Questions about the array below. Rows and columns are numbered from 1.
1) Read off the entry in row 1 and column 2.
2) Read off the entry directly above the largest entry.
3) Read off the top-left entry.
4) Read off the entry at row 1, column 3.
5) Read off the entry directly above 112.
6) Read off the bottom-left entry.
7) Read off the entry in the bottom-right corner.
8) Read off the entry just right of the largest entry.
[[127 131 124 127 136 119 140 127 118 144 128 134 128 118 137]
 [137 130 132 120 123 139 116 124 136 109 135 120 126 135 121]
 [119 122 127 137 125 124 128 133 127 132 120 131 130 128 126]
 [116 117 132 142 116 136 115 137 143 114 118 125 131 145 117]
 [123 128 124 131 135 118 140 129 118 146 124 135 129 118 136]
 [132 126 132 124 121 138 116 126 138 110 131 121 127 137 120]
 [147 134 134 115 122 146 112 121 141 102 144 117 125 138 119]
 [139 136 127 118 133 127 129 122 123 126 137 126 126 122 131]
 [151 143 128 113 135 130 127 119 124 119 148 122 124 122 131]
 [151 143 128 113 134 131 126 119 125 118 147 122 124 122 130]
 [131 136 123 123 144 115 148 125 113 153 131 136 127 113 143]
 [128 122 135 128 116 145 111 129 147 104 127 119 128 146 116]
 [123 125 126 132 129 123 132 130 123 136 123 131 129 124 130]
 [132 129 129 123 125 132 122 126 131 118 131 124 127 130 124]
 [138 128 135 120 119 146 111 124 145 102 136 118 126 143 117]
 [128 132 124 125 137 119 140 126 118 143 129 133 128 118 137]]
1) 131
2) 118
3) 127
4) 124
5) 116
6) 128
7) 137
8) 131

array([[133, 130, 141, 131, 136, 131, 133, 131, 131, 133, 133, 158, 133,
        130, 134, 134],
       [136, 133, 141, 134, 137, 133, 130, 132, 129, 144, 134, 135, 131,
        137, 138, 135],
       [149, 131, 134, 133, 141, 136, 133, 133, 137, 130, 131, 132, 131,
        133, 130, 133],
       [130, 131, 143, 131, 137, 132, 132, 131, 133, 133, 135, 129, 137,
        144, 132, 149],
       [133, 152, 131, 134, 130, 132, 133, 129, 134, 134, 139, 131, 138,
        133, 147, 133],
       [132, 137, 135, 134, 133, 134, 134, 131, 131, 133, 131, 145, 132,
        142, 139, 134]])
Find the entry just left of the largest entry.
A: 133
The first entry in reading order is 133
The largest entry -> 158

[[125 133 124 127 127 131 135 133 136 128]
 [121 142 123 110 139 127 139 141 116 119]
 [121 142 123 107 140 127 138 140 115 118]
 [124 131 124 128 127 132 135 133 135 129]
 [139 120 121 138 125 120 119 150 142 131]
 [126 134 125 121 128 127 128 126 131 123]
 [123 131 124 129 127 135 132 133 135 129]
 [137 121 120 137 122 121 123 150 144 129]
 [138 120 122 137 126 120 121 150 143 132]
 [120 141 123 109 140 129 138 139 115 119]
 [123 133 123 128 127 133 133 131 133 129]
 [138 121 122 137 124 121 123 150 143 132]]
Counting starts at 1.
The bottom-left entry? 138
The entry in the top-left corner -> 125
The entry at row 2, column 1? 121
The entry in row 1 and column 2? 133
The entry in row 3 and column 1 is 121
The top-right entry? 128
The bottom entry of the column that holds the smallest entry? 137
The entry at row 3, column 3? 123
The bottom-right entry is 132
The top entry of the column that holds the smallest entry? 127
The entry at row 1, column 3: 124
The minimum -> 107
The entry in row 3 and column 2? 142
The entry just right of the smallest entry? 140
The entry directly below 109 is 128

arr =
108  136  137  110  118  145  118  127  146
125  122  154  132  132  137  149  113  130
113  132  100  108  114  124  127  119  151
123  128  104  103  125  110  124  130  146
117  125  133  128  121  138  152  104  140
115  131  150  142  119  153  133  117  125
143  122  145  133  144  111  114  152  108
147  118  136  146  143  108  130  138  104
141  114  120  138  137  104  151  119  121
107  132  113  127  106  143  141  105  147
134  121  147  103  147  110  126  141  134
135  120  112  150  125  115  143  118  116
125  120  133  141  124  131  158  105  130
Read off the entry in the top-right corner.
A: 146
The bottom-right entry: 130
Read off the third largest entry.
A: 153
The largest entry in the last row: 158
Read off the top-left entry.
A: 108
Read off the entry just left of the centre entry.
A: 133
The first entry of the smallest entry's row -> 113
The second entry in reading order: 136
Read off the smallest entry in the first column.
A: 107
The entry directly below 107 -> 134
The entry directly above the smallest entry is 154
Read off the smallest entry in the last column.
A: 104
The 4th-last entry, reading row by row: 131
The entry in the bottom-left corner: 125
Read off the entry directly above the centre entry.
A: 119
The centre entry: 144
The smallest entry in the last row is 105
The bottom entry of the column that holds the smallest entry is 133
Read off the top entry of the column that holds the largest entry.
A: 118
Read off the fourth entry, reading row by row.
A: 110
Read off the entry just right of 153.
A: 133
The entry directly below the centre entry: 143
The top entry of the column that holds the smallest entry -> 137
The entry just right of the smallest entry is 108
The entry directly above the largest entry is 143
The fifth entry from the end, reading row by row -> 124
The entry just left of the smallest entry: 132
Read off the smallest entry.
A: 100
The entry directly below the smallest entry is 104

X =
[[115 121 129 135 126 134 132 120 123 118 112 124]
 [143 120 109 146 128 147 145 130 134 131 138 113]
 [125 117 116 121 141 119 127 118 122 111 122 147]
 [149 137 116 134 126 131 137 132 137 142 149 125]
 [124 126 135 124 126 125 125 123 131 128 123 130]]
Find the third entry, reading row by row.
A: 129
The top-right entry is 124
Find the last entry, reading row by row.
A: 130
Find the smallest entry in the last column.
A: 113
The smallest entry in the first column: 115
Find the 4th entry, reading row by row.
A: 135
The third entry on the diagonal from the top-right corner: 111
Find the entry just right of the smallest entry.
A: 146
Find the bottom-left entry.
A: 124
Find the 2nd entry on the main diagonal.
A: 120
The fourth entry from the end, reading row by row -> 131
The entry directly below the smallest entry -> 116
Find the second entry from the end, reading row by row.
A: 123
Find the bottom entry of the column that holds the smallest entry.
A: 135
Find the largest entry in the first column.
A: 149
Find the smallest entry in the first row.
A: 112
The 2nd entry, reading row by row is 121
The entry just right of 127 is 118

[[137 125 115 135 145 148 120 149 116]
 [123 107 109 118 106 109 112 143 124]
 [122 122 138 139 142 138 132 125 136]
 [138 108 128 128 121 140 141 111 117]
 [125 144 143 137 137 146 125 150 148]
 [124 138 142 107 116 135 127 114 127]
 [146 142 132 147 135 114 135 140 147]
 [108 112 106 136 113 119 132 137 123]
 [110 123 133 123 139 121 138 113 123]
 [127 119 146 142 131 144 133 108 110]
 [118 145 108 110 124 120 133 116 117]]
Rows and columns are numbered from 1.
The entry directly below the centre entry is 135
Give the top entry of the column that holds the largest entry.
A: 149
The bottom-right entry is 117
The entry in row 1 and column 3 is 115
The entry at row 3, column 1 -> 122
Give the entry in row 1 and column 2.
A: 125
The entry directly below the largest entry is 114
Give the entry in row 2 and column 1.
A: 123
The top-right entry is 116
The entry directly above the centre entry: 137
The bottom entry of the column that holds the largest entry -> 116
The entry at row 1, column 1 -> 137
Give the bottom-left entry.
A: 118
Give the entry just left of the largest entry.
A: 125
The entry just left of the centre entry: 107
Give the entry at row 3, column 3.
A: 138
Give the largest entry.
A: 150
The entry just right of the centre entry is 135
